In the rows, zero is written as 128.
Each path below is one point turned by a fixed rotation once a step. After each direction that follows a path, write how fast that rotation turns it, in degrees per step (0 if it stays still).
Each turn is a multiple of 5 degrees from 10 to 175, or 0.
Each row of a path follows its step; steps can be skipped.
Rotation 1:
step 0: [130 124 120  97 128 126 123 121 132 127 119 135 125 133 132 131 138 137
 135 135 133 131 129 125 127 122 124 123 131 138 133 140 139 134 123 129
 127 136 136 129 128 123 130 135 127 144 120 127 150]
step 1: [120 132 125 119 123 109 119 134 135 122 118 118 144 129 140 130 131 124
 136 108 127 138 133 133 132 127 121 132 125 122 134 126 134 145 136 130
 134 122 133 137 130 136 133 136 139 121 128 122 122]
step 2: [138 133 128 142 117 127 121 130 118 107 131 125 135 131 138 119 122 129
 122 136 136 142 135 136 122 133 135 130 125 137 127 134 134 131 130 133
 126 141 122 134 137 137 143 119 129 138 120 119 138]
step 5: [124 133 138 134 127 129 128 129 115 123 129 125 129 151 136 124 124 126
 131 119 133 118 122 141 130 140 123 120 121 120 127 138 135 123 123 125
 138 104 131 128 126 131 127 138 136 133 115 118 117]
step 6: [135 121 111 141 127 129 129 116 110 131 120 124 133 126 111 117 133 128
 127 131 124 123 131 135 123 126 126 142 131 139 136 139 124 122 124 133
 144 130 121 138 125 126 128 138 134 133 120 122 140]
step 7: [110 136 121 140 134 124 140 127 131 128 129 113 121 129 122 147 134 133
 127 127 131 127 138 132 134 120 123 127 122 130 140 128 137 120 125 125
 126 131 120 119 125 125 140 138 137 109 129 118 122]
step 8: [126 140 136 121 125 128 129 122 124 138 134 124 117 121 123 126 125 123
 121 128 127 115 139 134 134 138 135 117 121 126 119 120 143 119 132 143
 130 126 116 140 127 125 136 124 117 124 122 119 149]
step 9: [136 120 131 117 122 127 135 130 119 119 135 131 109 129 132 126 124 132
 131 126 130 129 132 133 129 137 123 126 137 127 126 118 115 121 130 125
 134 121 127 135 131 131 118 149 140 101 122 127 127]
step 10: [136 135 133 138 135 127 115 124 116 139 126 122 135 124 115 122 126 116
 130 120 135 127 130 119 139 140 136 135 138 134 131 125 125 116 127 125
 116 144 125 121 117 138 125 130 138 115 122 137 133]
step 11: [122 129 123 133 147 125 135 131 121 140 130 128 121 128 137 130 124 136
 135 137 129 122 136 126 136 134 116 115 123 121 123 130 126 117 111 129
 111 134 133 115 147 135 121 133 132 133 122 123 132]
step 12: [134 131 112 115 149 119 121 130 138 137 126 137 128 127 135 125 124 118
 117 126 131 105 128 126 130 128 120 135 139 137 130 120 135 133 134 138
 137 135 128 133 130 122 119 135 125 128 128 126 139]
step 13: [123 133 118 122 117 123 118 129 136 118 135 116 138 131 136 123 128 128
 132 137 136 117 133 131 136 136 126 129 129 122 106 123 123 139 125 120
 132 143 125 123 131 125 131 138 140 116 131 125 111]
Directions:
[129 127 126 131 132 125 129 133 130 124 131 127 128 128 129 126 124 125
 130 126 129 127 129 124 130 129 130 129 129 126 128 129 124 129 128 130
 129 129 131 124 128 127 125 125 126 129 121 126 129] : 45
[129 130 127 125 128 127 128 128 128 127 128 130 126 129 124 127 125 126
 133 128 123 125 132 131 126 126 127 126 128 125 126 132 125 125 128 124
 127 128 129 130 130 130 131 129 124 131 127 130 130] : 130
[126 125 124 128 129 128 127 130 127 128 126 128 125 131 128 132 132 127
 128 127 124 129 131 130 129 132 128 127 131 129 129 126 127 127 128 130
 126 129 122 123 126 130 127 125 124 132 132 126 128] : 90
[129 132 128 127 127 129 130 131 128 128 133 131 126 130 127 125 124 133
 127 128 129 129 125 131 126 127 125 135 129 128 128 127 129 128 128 133
 127 126 124 127 129 132 126 131 126 131 127 129 129] : 115
[128 129 128 128 122 129 130 129 128 126 134 126 126 124 129 130 130 125
 125 127 128 125 130 126 124 129 128 127 125 129 128 129 128 129 134 130
 127 132 127 129 130 129 129 129 123 125 129 126 125] : 65
[124 130 130 125 130 129 131 132 127 128 126 127 124 131 128 126 126 125
 129 126 130 130 129 130 130 129 124 128 124 130 134 126 125 130 127 126
 129 127 131 128 130 127 128 128 127 126 132 127 122] : 170
[128 127 124 129 126 124 126 128 129 125 128 132 127 127 124 134 128 125
 128 124 127 128 129 128 130 124 126 133 128 127 129 126 130 130 128 127
 132 129 129 127 128 130 127 129 129 124 129 134 127] : 125
